In the rows, zero is written as 128.
One turn moves each row of this set onto another row. After a few examples, where does it send each row asked below?
Bekek: [169 139  91 105 164 153 121 116  97 106 141 164 102 158 140 135 158 157]
gidi: [162 169 135 104 161 122 118  87 127 122 175 156 115  96 144 133 155 153]
miva: [172 169 117 125 157 131 132 103 142 123 146 138  90 143 152 132 173 119]
retab: [145 124 125  97 134 135 112 131 143 136 147 149  89 121 135 113 147 114]
pako: [154 142 123 102 146 133 118 111 148 112 148 150  78 122 135 126 151 104]
tado: [163 151  93  96 164 116 127  83 102 137 154 152 120 158 132 141 132 111]
suk: [170 121 101 101 158 131 133 117  91 140 128 151 144 131 154 113 185 142]
biz: [165 130 132  90 139 173 130  96 112 148 153 130 127 130 119 148 175 143]
Bedo: [120 116 122 100 183 134 121  86 109 114 162 137 148 142 135 136 137 117]
Rutu: [110 118 141 106 184 127 125  96  99 116 157 128 136 143 128 124 152 128]
vaf: [169 151 103 127 145 132  88 100  92 131 158 124 126 108 114 112 158 153]
meniv: [167 141  89 104 169 134 136 106  89 116 133 126 130 112 151 112 188 150]
salip: [161 129 107 116 127 131 103 139 134 137 146 131 107 130 161 110 158 125]
Bal: [119 123 150 123 179 138 108  97  99 113 158 129 137 132 117 121 162 143]
Tos: [143 129 100 135 176 146 102  88 108 110 160 154 158 147 132 125 151 139]
felu: [146 134 131  82 146 104 113 113 120 120 167 167 106 122 160 128 132 131]
nela: [165 121 122  80 143 142 129  88 108  99 143 122 111 125 141 147 177 106]
veni: [154 137 129 120 145 103 103 113  78 135 142 125 114 128 120 101 172 137]
temi: [135 133 115 143 176 145 102  97  99 108 158 142 143 143 123 114 162 155]
Kalel: [167 152  83 106 172 148 129 105  93  96 141 134 104 129 142 126 171 160]
Tazup: [146 134 124 100 138 142 124 126 145 162 150 136 108 105 131 108 156 127]
Vig: [134 125 136 127 175 151  95  88 110 108 166 139 149 124 117 131 155 142]
kag: [171 120 102 101 155 143 124 123  96 134 132 173 127 159 147 127 168 145]
Kas: [148 112 122  78 134 150 120 111  98 104 147 114  96 131 134 138 163 125]
dip: [161 155 128  93 156 114 112  91 128 106 171 171 106 112 153 140 140 133]
mada: [133 122  96 120 180 131 119  88 106 114 156 148 158 154 143 124 147 123]
gamav: [135 120 120 112 178 148 102  81 116 108 167 144 156 131 128 140 140 125]
Kinis: [164 172 104 119 157 142 142 106 143 150 153 119 107 129 151 126 167 137]
Bibi: [175 160  82 112 157 141 102  82 107 133 166 140 129 127 121 137 133 137]
dab: [149 117 128  84 131 169 120 116 101 134 153 119 107 134 122 139 162 149]
bupe: [155 157 122 105 154 144 136 103 150 153 152 131 110  96 129 117 167 125]
tonom: [170 142 119 123 137 125 109 124 136 115 142 145  90 145 159 122 167 112]
pasa: [119 123 108 119 183 121 128  97  94 114 149 133 144 155 142 112 155 129]
bis: [157 147  98 113 140 142 124 129 136 160 153 115 117 120 157 112 157 140]
mak: [150 137 123 101 156  93 128 103  84 139 139 143 110 160 131 118 156 111]
maf: [120 130 121 134 181 129 118 103  90 109 151 130 136 149 129 107 165 148]
kal: [160 162 121 107 159 139 132  94 152 121 151 139  90 106 131 127 163 111]
Gemap: [175 132 129  89 147 157 135  78 115 127 146 132 131 124 131 154 184 117]
mezu: [147 157 143  99 155 117 124 106 118 145 171 144 120  94 143 117 158 164]
nugof: [136 136 140  85 145 106 121 122 113 145 166 151 114 110 153 114 143 150]

bupe moves to retab
mezu moves to felu
And these:
meniv moves to kag
Gemap moves to dab
gamav moves to Bal
Kinis moves to salip
vaf moves to mak
temi moves to pasa

One turn moves each row of this set onto another row. After a few examples, where does it send each row asked below?
kelo: [109 115 124 139 128 168 140 132 147 123 134 110 140 132 148 127 137 119
 119  88 142 115 115 143]
lut: [117 141 139 124 145 118 129 158 147 136 124 140 145  96 135 126 161 126
 133 112 111 154 114 150]
Refop: [110 129 118 113 110 130 113 122 135 139 119 120 134 170 162 101 109 125
 120 105 139 116 116 140]
Teb: [129 112 108 143 126 155 125 127 132 131 131 108 139 120 158 112 130 129
 118  75 127 126 115 137]
pigoz: [136 126  99  97 117 129 133 136 152 130  95 149 151 138 140 106 132 107
 143 115 132 145 120 130]
Razef: [138 144 109 115 136 133 125 157 140 124 111 132 132 163 155  90 135 154
 124 113 145 123 134 133]
Fazag: [117 126 124 101 126 141 145 134 158 124  92 149 144 153 133 115 133 100
 132 125 145 136 121 142]
Kap: [101 144 150  97 114 122 109 130 143 151 115 141 140 119 131 115 128 114
 141 108 117 141 102 149]
gebi: [134 135  93 128 126 144 125 130 130 138 104 132 132 161 162  90 117 134
 123 104 139 128 124 131]
Kupe: [152 125 137 142 173 140 134 116 122 153 131 126 120 116 126 127 126 126
 110 100 108 123 108 142]
Nekun: [109 148 148 139 145 164 142 116 130 140 115 133 116 124 129 129 134 113
 122 101 131 144 103 153]
Dav: [162 108 109 131 155 151 133 128 137 136 144 113 135 138 137 119 125 132
 116  94 129  98 118 127]
foze: [106 120 127 130 113 143 118 114 133 136 142 103 132 140 157 126 117 118
 119  86 131 119 104 146]
megim: [143 110 142 124 109 126 124 136 117 101 147 105 124 127 109 122 115 148
 140 141 111 105 134  98]
vupi: [138 115 145 127 130 133 119 151  93  90 122 128 125 126 119 132 124 128
 132 159 105 109 147 109]
Suve: [111 110 146 143 124 106 111 161 117 131 117 103 131 114 111 123 137 123
 128 159  99 108 138 118]
Zozen: [116 145 128 117 132 128 118 143 137 154 100 152 145 101 136 105 141 122
 138 108 109 155 110 144]
Risav: [120 109 157 140 122  99 120 142 112 119 135 117 133 112 116 122 122 139
 127 155  89 122 135 113]
tulu: [131 136 127 141 140 147 136 109 124 142 116 129 121 108 137 128 130 110
 126  90 115 159 100 147]
bunis: [136 128 145 129 131 137 116 155  91  95 127 131 123 122 117 130 126 134
 138 160 105 109 143 107]
rezak: [131 142 141 154 160 137 141 123 120 130 125 120 110 123 145 130 139 129
 109  98 119 154 112 155]
nuba: [122 144 128 139 121 130 111 156 106 134 125 105 109 140 109 115 127 144
 141 161 118 100 133 105]
Keril: [128 121 121 133 118 116 134 141 120 120 123 108 116 139 103 142 131 103
 144 173 116 119 129 107]
gapo: [132 117 142 138 134 129 121 149  90  94 124 127 123 130 126 133 124 125
 127 163 104 111 146 110]
rilel: [150 130 106 102 154 115 138 140 151 151 113 160 146 139 123 121 133 108
 136 142 119 128 116 128]
Saka: [138 106 140 125 115 136 119 146 119 109 128  87 119 122  96 128 131 125
 141 137 117  97 135 106]
pafe: [129 139 131 132 114 115 121 144 110 121 143 123 121 140 117 113 114 155
 143 165 110 113 132  98]
mago: [134 123 154 142 134 123 123 129  98 124 105 101  96 136  99 124 120 121
 124 153 108 118 133 119]
livu: [137 123 137 121 166 116 126 142 143 161 122 147 148  98 121 124 142 116
 125 120  98 130 112 142]
Libe: [145 106 117 134 138 146 140 136 140 105 132 101 131 141 153 121 138 132
 113  84 139 124 127 140]
biv: [133 129 139 134 130 137 122 151  92  95 134 130 122 122 119 141 128 126
 140 164 105 113 139 107]
Vuvav: [104 138 116 133 133 153 130 141 139 137 106 133 135 166 159  97 126 135
 114 115 148 114 126 141]
zom: [105 143 147 125 122 138 119 107 128 148 133 123 121 123 138 132 121 109
 129  96 119 142  92 152]
penu: [128 121 138 141 132 130 120 154  92  97 133 126 128 122 126 139 129 126
 132 164 102 111 142 108]
pude: [129 119 133 130 113 101 136 133 118 112 138 126 128 132 112 136 118 122
 142 173 101 130 129 104]
Gurem: [141 147 114  97 134 121 145 145 153 120 106 152 135 145 130 121 145 114
 145 132 136 154 120 136]
motef: [115 131 127  85 106 119 117 124 150 136 105 140 142 155 140 108 117 107
 139 117 133 132 113 141]
namuz: [141 117 159 139 126 116 128 119  99 110 130 112 107 131 109 121 106 142
 124 146 101 123 132 111]
Mozoz: [ 98 139 151 112 135 143 125 151 151 143 102 148 149 109 128 110 148 121
 132 109 124 136 115 151]
kenop: [152 132  96 115 151 133 125 146 142 152 126 141 142 159 142 100 123 141
 125 126 132 100 124 121]

Nekun moves to Vuvav
mago moves to nuba
rezak moves to Razef
And these:
zom moves to Refop
Teb moves to pigoz
penu moves to vupi
Kupe moves to kenop
Risav moves to megim

